In the rows, 128 means zero.
Rows swapped in pairs by one turn or mirror: which row each one swaps with:
The rows were stretched afterwards, more along some directions than others.
besu: [127  95 118 150  62 136 113 104 117 144 107 120 136 136 153  90  89 141
 126 136 134 131 104]
Zupef: [116 111 148 113 145 142 108 105 120 128 160 149 117 105 171 127 148 121
 112 136 124 152 153]
Poga: [ 94 139  80 151 137 115 128 128 124 172  66 180  93 137 116 112 118 132
 152 139 119 123 113]
Zuzo: [126 138 123  95  83 122 110 103  97 145  60 113 103 101 170 121 128 128
 171 131 149 113  98]
zoke: [159 147  94 151  96 135 115 125 125 139  84 147 123 123 115  76  79 152
 132 143 144 147  98]
lefor: [129 136 144 140 108 107 134 109 111 128 152  86 184 143 176 152 146 109
 150 140 121 135 154]
Melo: [ 71 111 117 138 145 113 125 113 122 160 104 170 104 132 152 129 141 117
 138 139 122 130 127]
mam: [194 147 121 139  95 144 114 119 101 114 113 130 131 122 154 100  81 165
 156 142 129 137 123]
getap: [ 95 126 144 116 135 166 134 111 104 153 151 120 104 138 159 127 152 135
  85 138 123 143 164]
gab: [132 138 119 147 121 152 148 139 128 139 106 138 119 166 117 148 102 137
 117 125  95 118 116]
boko: [143 140 121 151 147 128 154 140 131  97 128 155 118 139 142 103 146 152
 143 160 128 168 137]
Vaf: [106 107 111 141 117 109 120 108 132 158 138 124 171 139 105 152 112 114
 132 127 118 105 146]
ratig: [171 151 117 132 106 145 131 134 113 102 100 147 103 131 162  89 113 168
 153 158 134 159 126]
kiruv: [136 145 114 146 146 125 138 139 116 109 117 142 147 144 132 141 152 151
 113 155 108 172 128]
ruf: [174 149 117 129 125 146 135 136 118  96 105 152  97 129 158  94 122 171
 146 164 141 164 125]
Nugo: [117 134 122 170 102 129 150 123 114 154 127 125 160 178 148 155 128 116
 143 128 109 107 119]
Kome: [ 94 117 114 168 143  82 140 129 146 145 127 129 150 143 114 133 124  85
 165 142 113 118 131]
Budat: [111 123  95 141 122 101 123 120 110 156  73 137 106 126 113 110 107 130
 152 137 120 104 126]
Rep: [119 125 118 118 134 115 115 102  93 147  96 113 118 121 155 118 151 129
 140 131 145 125 100]
doli: [157 145 123 108 115 119 103 113 115 131 104 102 135  87 127 100 110 138
 136 140 143 153 146]
teti: [140 142 146 121 114 101 116  99 109 131 145  84 170 122 167 136 136 114
 150 140 133 141 164]
mor: [133 158  90 156 115 142 128 134 105 136 103 172 112 140 125  94 144 134
 161 163 149 144  84]
Zose: [112  99 125 141  87  99 114 109 147 148 112 136 112 129 141 103  99  76
 160 140 120 112 110]
suroz: [160 138 113 179 145 108 126 125 104 138 142 113 180 136 112 129  89 139
 145 130 103 122 129]
Pid: [132  93 116 145  59 108 104 101 118 143 108 104 168 131 170 103  94 124
 135 141 131 133 101]
pem: [131 133 126 136 134 145 140 134 131 138 111 131 114 160 123 156 108 130
 102 124  90 128 124]
Fasu: [102 105 137 120 113  91 126 104 106 135 122  89 140 126 160 138 119 117
 144 133 111 108 156]
loro: [111 122 108 173 142  86 149 135 150 121 121 135 145 147 109 122 135 102
 168 153 116 131 132]
situ: [ 82 132  81 153 132 106 123 121 119 179  69 179 111 132 133 121 124 123
 155 145 120 124 113]
reru: [ 91 105 124 131 149 132 122 107 128 164 154 126 142 137 122 150 132 116
  97 129 116 123 155]
Mog: [146 138 141 112 118 102 106 101 112 129 134  85 167  94 146 119 128 123
 145 141 141 147 162]
tameg: [162 143 126 144 139 152 129 132 123 108 155 152 106 113 121 101 137 126
 136 139 124 145 118]
Tob: [111 122 129 134 155 113 128  94  93 148 130  98 140 132 152 136 149 130
 138 129 130 111 131]
Lavi: [181 144 116 157  93 125 114 125  94 120 108 121 148 123 149 101  89 157
 159 145 116 133 117]
nozek: [151 135 147 127 148 143 128 121 132 110 177 145 120 108 133 118 137 119
 129 135 121 148 149]
dodag: [ 68 114 127 108 110 100 113 111  99 152  87 118 149 132 173 139 137 113
 126 158 135 141 142]
telop: [110 131 123 118 123 127 128  99  87 151  86 119 103 126 158 113 157 132
 154 126 149 116 104]
Bukiv: [101 127 125 129 145 128 131  97  85 143 110 106 123 128 161 120 165 140
 135 132 141 121 121]
beru: [ 99 111 124 154 116  86 132 118 154 145 130 134 137 134 116 124 111  76
 167 138 115 109 134]
lizul: [134 105 118 109  72 130 106  99 144 142  93 171  70 140 178  90 113 107
 130 152 150 146  95]
potu: [ 82 156 138 114 117 151 138 127  86 150 116 102 132 124 168 126 147 131
 110 145 113 147 165]
rufof: [113 106 111 136  96  87 109 103 132 159 111 117 180 120 112 150 104 105
 157 123 123  97 130]
duser: [119 154  87 157 114 142 131 137  97 134  95 161 120 134 117  96 143 129
 155 165 143 137  89]
Pab: [ 89 134  82 148 127  98 129 120 114 169  67 142 109 126 105 114 114 126
 165 139 121 103 128]
vamul: [137 116 154 117 149 143 122 115 133 111 180 137 121 108 162 128 148 122
 110 134 112 160 156]
mimo: [120 120 105 129  73  89 106 109 123 158  76 114 169 114 123 137  96 112
 176 125 122  98 110]
Refa: [ 97 133 118  89  78 116 122 101 100 149  57 125 110 116 171 113 136 128
 172 137 145 105 103]
tuf: [143 132  89 141  91 131 112 122 129 160  78 139 136 106 111  84  83 141
 134 141 134 141 103]
giveg: [ 82 155 134 123 115 143 141 135  83 145 123  93 159 129 163 138 148 127
 116 151 104 148 167]
mikif: [113  93 126 156  88 107 122  96 111 142 140  93 183 139 167 127 106 123
 132 137 123 116 137]
notez: [112  90 122 150  75 123 120  94 113 144 116 105 160 143 170 107 105 132
 129 137 129 118 118]
Rav: [141 105 129 107  72 139 100  96 132 132  93 154  71 131 183  94 109 109
 125 152 140 145  94]

teti is swapped with Vaf
suroz is swapped with Fasu
Lavi is swapped with Budat
telop is swapped with besu
tuf is swapped with Zuzo
gab is swapped with potu

Rows swapped in pairs by one turn or mirror: which row each one swaps with:
The rows were stretched afterwards, more along some directions than others.
muta: [131 141 143 139 139 147 125 124 119 124 118 130 116 123 125 120 142]
Dimig: [ 88 164 193 126 138  89 109 175 133 156 155 166 122 102 113 154 145]
Rinu: [108 120 181 118 166 132 104 139 123 130 108 120  93 111 149 175 157]
Dafef: [ 97 134 192 115 175 149  90 157 112 140 135 146 127 165 150 190 141]
geb: [106 134 199 103 134 138 117 167 115 162 131 134 102 132 158 189 139]
Buzu: [ 87 122 137 156 152 139 115 172 145 131 107 163 158  98 157 175  94]
mur: [ 92 137 167 122 206 152 101 147 102 141 124 161 123 116 171 172 116]
Gidu: [ 95 112 136 147 179 119 104 138 126 112 127 154 137 104 141 164 115]
tesuv: [134 131 155 130 146 138 117 180 118 133 159 103 103 125 129 153 165]
deku: [137 102 132 154 178 143  75 192 123  99 124 131 158 121 153 171 119]
gada: [100 128 187 114 164 118 114 176 123 143 132 123 108  85 160 187 157]
Kagi: [135 124 156 130 118 132 129 168 121 132 144 111 104  99 133 159 165]
Sif: [110 110 115 152 163 165 107 134 112 100 113 132 137 124 158 143 105]
motek: [106 131 173 108 148 154 145 112 102 163 124 131  92 126 148 178 143]
Pake: [119 101 146 137 197 163 128 131 137 127  87 117 128  99 161 172 141]
pifin: [124 118 166 109 138 144 119 148  96 144 169 147 138 138 120 170 154]
Nir: [109 133 185 117 171 133 104 179  90 149 162 165 108 134 146 161 125]
Sul: [128 107 160 127 162 157  84 162 116 126 126 145 147 171 145 186 135]
fumo: [102 169 194 111 148 136 105 137 105 153 123 153  78 134 150 151 144]
buza: [115  86 136 141 181 168 120 149 138 114  91 111 130  94 167 194 141]
temot: [112 142 161 131 167 119 122 135 112 145 143 137  97 117 123 145 144]
Luk: [ 92 126 153 114 117 132 138 112 135 157 130 137 112  99 130 170 134]
pamu: [ 92 157 189 114 123 132  94 160 115 159 141 167 124 144 125 164 116]
masin: [117 106 131 150 151 158 114 136 132 126  69 132 117 115 165 180  99]
donif: [ 93 113 133 137 186 135  79 139 135 125 123 159 164 130 143 173  93]
Nimef: [113 137 163 106 146 139 140 141 108 144 141 142 117 114 120 169 162]
kunas: [ 97 136 174 112 150 150 114 147  92 142 162 155 139 139 136 173 130]
Malit: [114 136 164 128 195 145  83 137  99 134 126 154 129 169 146 164 112]
rit: [118 127 128 138 158 169 117 148 125 116 101 139 133 155 149 165 128]
baduz: [106 120 147 145 120 124 102 132 137 114  89 147 109 113 144 169 116]
Dugo: [ 92 118 152 124 161 129  82 186 133 140 177 158 164 137 111 158 103]
samu: [111 143 131 151 154 134  87 178 107 105 146 145 148 132 152 131 106]
fopet: [126 124 127 150 138 139  90 145 129 104 118 137 154 126 128 138 114]
Kigug: [129 138 143 140 128 138 103 147 114 111 136 130 119 127 118 131 146]
ser: [106 142 166 124 191 128  81 185  90 136 185 166 160 155 139 150 105]
bot: [ 76 143 173 129 146 137 100 141 116 150 127 168 114 169 147 151 109]
Dufin: [117 133 192 124 150 140  76 186 105 140 117 164  99 160 158 172 114]
dib: [ 71 124 192 108 171 122  98 148 105 160 138 181 136 120 143 184 108]
biz: [136  93 128 142 151 166 101 187 123 114 112 113 144 105 158 188 116]
rega: [107 100 146 130 172 145 143 134 143 134 119 109 128  81 149 178 156]
zib: [ 75 126 173 119 188 151 121 159 123 163 147 153 137 122 153 188 122]
Nituz: [ 91  95 151 116 106 159 127 165 154 156 120 131 133 106 141 196 109]

muta is swapped with Pake
Sif is swapped with Rinu
biz is swapped with tesuv
Nimef is swapped with rit

